Each row is where one point has got to under a steady rotation. How many ticks took it there?
The counts run from 0 to 281.
[ 97 124 134  90 107 111 149 154 139 116 142 115 120 105 112 119 168 136
 114 132 182 153 176 167 142 146 122 169  76 126 153 113  85 137] => 13
[132 120 138 112 120  97 193 111 129  90 122 129  78  99 100 145 115 174
 152 124 133 122 200 125 120 171 128 120 137 107 161 136 144 134] => 65
[ 69 165 160 100 119 120 165 119 125  92 121 132 107  95 116 107  80 131
 133 124 133 130 167 141 134 168 162 156 166 153 166 128  96 132] => 216
[124  89 129 129 117  67 176 146 111  81 139 102  84 125 120 152 116 158
 124 115 111 124 151 126 125 175 109 125 166 145 160 167 122 110] => 76
[ 72 133 118 134 108  96 127 127 111  74 160 102  68 122 149 123 100 142
 126 130 144 130 180 133 132 137 166 180 126 150 151 135 122 115] => 234
[ 96 119 168 111  95 123 107 160 133  78 150 115 129 119 102 127 119 156
 136 134 147 121 139 152 175 160 160 167 127 184 137 141  81 101] => 123
[ 72 131 136 110  94  86 130 150 120  77 138  80 100 101 146 107 113 120
 109 126 143 152 155 147 148 148 143 151 143 133 163 118  80 146] => 104
[119 134 157 104  83  96 167 137 131 131 139 149 102 141 103 120 149 159
 148 125 188 131 186 149 119 156 142 152  73 121 147 132 112 114] => 36
[151 107 119  90  96 119 165 141 138  84 158 134 124 121  79 181 135 190
 152 124 149 119 160 122 127 141 131 144 103 144 129 128 103  81] => 154
[118  97 118 122 102 108 113 114 138  63 144  78  86  92 115 147 136 172
 151 142 147 122 182 150 159 142 142 163 127 122 138 126 122 122] => 248
[137  97 123 106 122 107 131 174 136  89 159 100 108 103 115 161 165 166
 117 140 155 139 167 147 157 169 101 155  83 171 143 144 114 116] => 266
[ 74 138 136 101  81 111 118 133 126  99 155 100  99 129 135 129 130 142
 134 139 173 135 161 157 146 135 168 187 118 133 130 113  80 113] => 127
[111 115 115 122 151 125 132 129 137  77 150 107 108 111 111 169 125 166
 131 134 152 111 171 149 131 149 142 197 132 180 156 166 117 103] => 244
[138 110 133  88  83 133 144 119 144  93 145 122 115 109  83 169 146 188
 158 139 161 110 177 139 144 145 150 154 111 117 127 110 109 103] => 148
[ 95 127 164 112  98  84 185 130 135  98 106 118 124 119  98 103 115 125
 129 114 157 131 162 149 116 160 137 132 154  99 185 139  82 134] => 202
[113 104 124 136 137 108 125 130 138  69 151  97  91 118 111 155 129 166
 135 136 158 112 184 151 144 150 140 186 118 170 155 163 133 103] => 243
[ 85 144 115 108 117 123 125 111 131  66 148 101  71  84 133 135  99 157
 137 144 142 129 193 135 150 140 166 173 129 142 142 117 125 129] => 240
[ 97 124 121  91 118 116 149 176 126 100 164 113 133 115 125 140 149 137
  99 128 159 157 143 147 133 142 117 174  89 177 148 135  67 117] => 8
[105 137 111 105 151  99 188 155 116  77 137 110 115  98 127 148  94 131
 101 117 125 137 158 125 112 160 117 138 150 162 184 156 101 129] => 85
[104 111 143 113 133  99 161 133 145  68 104  84 123  74 103 114 121 134
 122 131 143 131 171 157 150 166 120 134 154 121 189 142  99 150] => 95
[ 90 123 159 138 126  94 154 130 132 101 121 113 100 145 112 117 114 134
 126 119 160 104 166 154 130 165 152 186 154 161 176 173 115 112] => 220
[134 117 140  85  88 133 137 128 134  84 150 134 110 108  87 171 135 188
 164 134 142 119 160 132 163 163 145 150 119 151 113 111 102  94] => 147
[102 157 127  78 110 151 139 134 130  99 163 144 113 109 113 163 118 174
 141 138 154 130 168 133 143 150 159 175 103 177 126 114  99 105] => 139
[123 122 119  99 126 101 194 111 135  84 112 114 104  95  97 159 111 156
 144 125 139 115 177 136 110 170 127 138 174 106 171 141 116 133] => 72
[ 93 129 164  89  99  91 184 157 101 106 120 127 112 120 113 120 107 134
 117 114 118 141 132 131 138 194 120 132 171 161 156 149  83 120] => 199
[123 105 131  81  94 106 130 154 131  99 141  92  96  84 123 149 162 162
 130 149 150 152 164 153 167 169 109 141 105 119 129 102 101 144] => 271
[137 120 128  62 102 113 185 144 119 106 130 143  96  90  97 169 138 179
 140 130 117 145 159 123 144 186 101 116 137 135 123 112 104 124] => 170
[100 113 117 117 103  70 170 137 112  78 134  95  72  92 140 134 107 141
 119 122 118 148 170 123 126 158 122 109 158 109 158 126 119 142] => 81
[130 104 113 105 104 118 124 134 142  43 159  93 119  76 100 160 122 171
 145 139 136 126 166 133 153 135 138 144 112 131 140 123 104 105] => 254
[115 148 117  97 125 101 193 136 106 103 145 155  85 122 131 168  96 160
 137 116 117 124 170 108 105 179 128 146 148 166 151 147 128 108] => 62
[113 134  99  77  77 106 165 135 115 107 166 122  72 114 132 167 139 171
 138 136 146 145 175 130 119 146 136 152 102 113 118  94 106 120] => 157
[125 146 136  82  93 115 187 113 123 116 128 150 106 127  94 160 114 162
 165 121 155 111 169 129 102 167 149 159 144 106 141 121  99 107] => 49
[ 91 124 129  83 106 112 150 165 128 127 144 112 117 116 128 125 165 132
 105 139 178 159 163 162 139 158 123 184  82 154 142 127  79 129] => 14
